Rows swapped in pairs by one turn or mirror: which row each one swaps with
The rows were stretched afterwards, more along some directions than others.
Gulis: -8 15 2 6 10 21 24 -10 -13 13 61 27 14 -14 -17 13 -16 26 11 18 21 18 -22
pap: 1 -10 3 -29 -10 8 20 -11 -8 -8 2 29 17 -21 -3 31 17 16 -32 3 -17 6 37
rozu: -6 32 -15 5 4 25 17 10 26 10 -25 -10 24 5 -5 -29 4 17 -43 20 30 -20 -19
zifip: 5 -19 23 -1 9 9 -35 2 3 0 24 -11 -13 -16 8 -5 -2 -23 9 -5 -11 -20 -9
nogi: -2 35 8 7 -13 49 -6 -8 6 35 -7 6 20 -11 23 -14 -10 33 -37 -22 9 -26 5
Guzi: -34 -5 24 7 8 23 -26 9 -38 -25 13 39 -10 -12 -4 40 2 6 -15 0 -25 41 7
pon: -11 44 -14 2 2 15 19 17 21 6 -26 -19 28 12 2 -34 -1 4 2 43 38 18 -32
bim: 12 -24 -2 20 -2 35 -19 -27 -26 -28 -24 24 25 5 -12 -16 9 17 -23 -21 29 31 14
bos: 16 4 -12 -31 -17 24 30 -11 -2 -6 -1 22 29 -22 5 -1 17 11 -11 8 -13 -13 46
div: 4 13 -9 9 -3 30 28 -21 -8 33 41 20 16 -22 -16 7 -21 28 -7 8 15 -3 -17
Rin: 4 -18 27 5 14 38 -48 -1 -4 -25 23 11 4 -7 15 -21 8 -20 27 -30 -18 -25 15
Mar: 0 14 -8 2 8 22 33 -6 -10 18 56 24 19 -18 -23 10 -15 18 16 18 13 7 -26
fele: -21 11 24 -5 9 10 -18 23 -15 -58 -42 5 10 9 19 -9 16 -19 -13 3 -1 42 11
Pibes: -7 23 4 -29 -4 29 -33 25 19 -7 -33 -10 -7 -1 52 -17 16 -7 -7 -12 -37 -38 29
vul: -2 19 0 -13 5 24 12 9 27 14 -26 -7 7 -11 1 -18 11 10 -50 10 21 -26 -9
pofas: 2 12 3 6 -1 23 23 -21 -11 33 51 15 23 -26 -21 14 -22 28 1 10 17 10 -22
fusan: -5 17 2 3 11 19 25 -12 -11 19 58 22 15 -20 -18 15 -18 22 7 16 20 17 -26
pavi: 13 -17 10 -7 17 26 -19 6 6 -4 10 7 -15 -14 13 -4 23 -6 -17 0 -14 -34 -2
Nese: -10 42 -15 -2 7 19 20 17 29 8 -29 -10 29 6 -3 -35 5 8 -20 35 39 -6 -29
sisi: -22 3 -10 -11 -9 4 -34 27 22 12 -12 -16 -8 -8 11 -12 13 -19 15 40 -30 -26 1
bot: -4 14 0 -4 6 22 1 8 22 2 -14 -8 5 -7 0 -20 12 8 -48 2 9 -39 -13
Nomo: -10 3 19 4 9 12 -23 4 -21 -50 -46 16 16 12 13 -10 11 -4 -22 -13 12 48 8
vivep: -19 7 22 0 9 16 -25 13 -22 -50 -50 5 14 16 19 -11 13 -18 -17 -5 7 44 14
Laba: -5 29 -4 -10 -18 24 -23 30 5 8 -34 -13 2 -13 41 -15 8 3 -34 -11 -44 -42 36
pebo: 22 7 -19 -22 -19 25 26 -5 -5 -3 2 11 34 -17 6 -20 10 8 7 11 -9 -7 39
Vip: 26 -8 4 -7 2 4 0 -15 -5 -13 24 2 25 -1 -3 -15 -7 0 62 0 11 13 2
Biset: 5 5 -4 16 8 31 27 -19 -20 18 57 22 20 -14 -23 9 -23 26 2 7 11 6 -25
pozo: -9 42 -23 10 8 9 23 16 21 14 -17 -17 23 6 2 -28 -3 5 -3 46 31 8 -37
Zada: -22 -6 1 -17 2 17 -37 30 17 -3 -11 -6 -9 -9 14 -7 15 -13 17 36 -23 -16 9
nuner: 6 -37 1 23 -6 11 -34 -36 -16 -1 15 18 18 13 -26 -15 -10 23 38 -6 18 16 2
vipi: 10 -18 0 21 -8 25 -18 -31 -22 -26 -20 19 29 18 -16 -18 0 25 -11 -14 32 37 2
movav: 4 -14 10 19 -5 23 -25 -29 -17 -19 -28 17 26 20 -1 -13 -5 21 -22 -25 26 32 17
didi: -26 -15 25 -3 2 30 -27 4 -34 -28 15 40 5 -13 1 38 5 11 -29 1 -28 19 21
zegav: 19 -11 10 -11 8 18 -8 -13 -9 -21 22 8 26 -2 7 -15 3 -6 59 9 3 13 15
rakar: -36 -8 24 4 7 27 -34 7 -38 -30 11 41 -3 -8 -5 36 1 7 -17 1 -21 39 10
Paku: 0 -5 14 11 -1 19 -16 -10 -24 -42 -43 15 18 10 1 -14 6 7 -33 -16 21 44 10
Vesir: 6 -4 10 -2 16 32 -5 -2 4 -9 -11 12 4 -11 0 -13 20 14 -49 -11 2 -33 -7
sopad: -5 -40 1 6 -1 26 -38 -20 -8 -8 18 16 24 5 -25 -7 -5 11 41 23 16 26 5
Venu: -19 4 25 0 11 14 -23 21 -25 -65 -41 16 11 8 9 -8 14 -17 -5 -1 6 49 12
bef: 12 -20 -3 25 -7 14 -18 -36 -19 -9 -12 20 26 22 -24 -16 -3 34 -10 -8 30 16 -8
ber: 1 0 5 9 1 16 -16 2 -23 -46 -49 14 19 21 8 -11 9 7 -30 -9 12 40 13
dag: 18 6 -14 -34 -19 3 15 -11 11 -2 -3 -2 19 -4 1 -21 4 -6 44 11 3 -2 19
situ: -18 5 2 -15 -3 20 -35 30 13 -9 -27 -5 -9 -7 26 -9 16 -21 5 32 -35 -21 8
Pibe: -27 -22 22 4 3 25 -25 4 -44 -31 9 38 -6 -10 -9 35 -2 11 -24 2 -28 31 10
mifa: 22 -20 7 6 0 7 -16 -19 -11 -11 32 1 13 -3 2 -14 -8 -15 60 -5 6 18 4
Fiv: 7 -24 -20 -10 -10 -11 -17 -5 8 14 8 -3 4 -4 -12 -5 5 6 40 47 5 8 -10
vud: -32 -13 20 3 6 27 -31 9 -41 -30 10 44 -6 -12 8 35 1 7 -15 -3 -31 36 12
motu: -16 2 23 -28 20 -8 5 31 -13 -52 2 11 -2 -15 8 13 23 -33 5 37 1 45 -1
genev: -15 8 7 -15 -3 -3 -36 28 14 7 -23 -20 -14 -6 23 -3 8 -20 19 33 -32 -21 3
Pubo: -36 33 1 30 5 27 -30 11 -2 8 -9 -8 27 17 1 -24 -18 7 24 25 24 39 -23
bega: 23 -16 13 -7 7 21 -20 -11 -14 -30 27 12 21 -2 9 -20 6 -5 55 -12 7 18 14
Vila: 0 9 -13 6 4 14 0 4 20 15 -13 -12 7 -8 -4 -21 7 13 -46 1 17 -44 -11
des: -14 39 -12 -6 10 12 20 15 22 12 -27 -20 26 6 3 -29 1 6 -11 37 36 6 -24
Rogun: -15 -15 17 -4 3 24 -17 1 -34 -26 9 39 -4 -12 -3 40 2 15 -26 -14 -25 16 23
mok: -6 36 -11 2 4 26 23 11 22 10 -27 -9 24 -5 -4 -37 0 9 -34 21 28 -16 -19
nulot: 0 37 2 -9 -20 24 -19 13 8 25 -31 -13 5 -11 40 -10 1 22 -38 -22 -25 -42 28

Swapped with rozu: Paku
Swapped with Pibes: dag
Swapped with nogi: pap
Swapped with Fiv: Rin
Swapped with didi: pofas

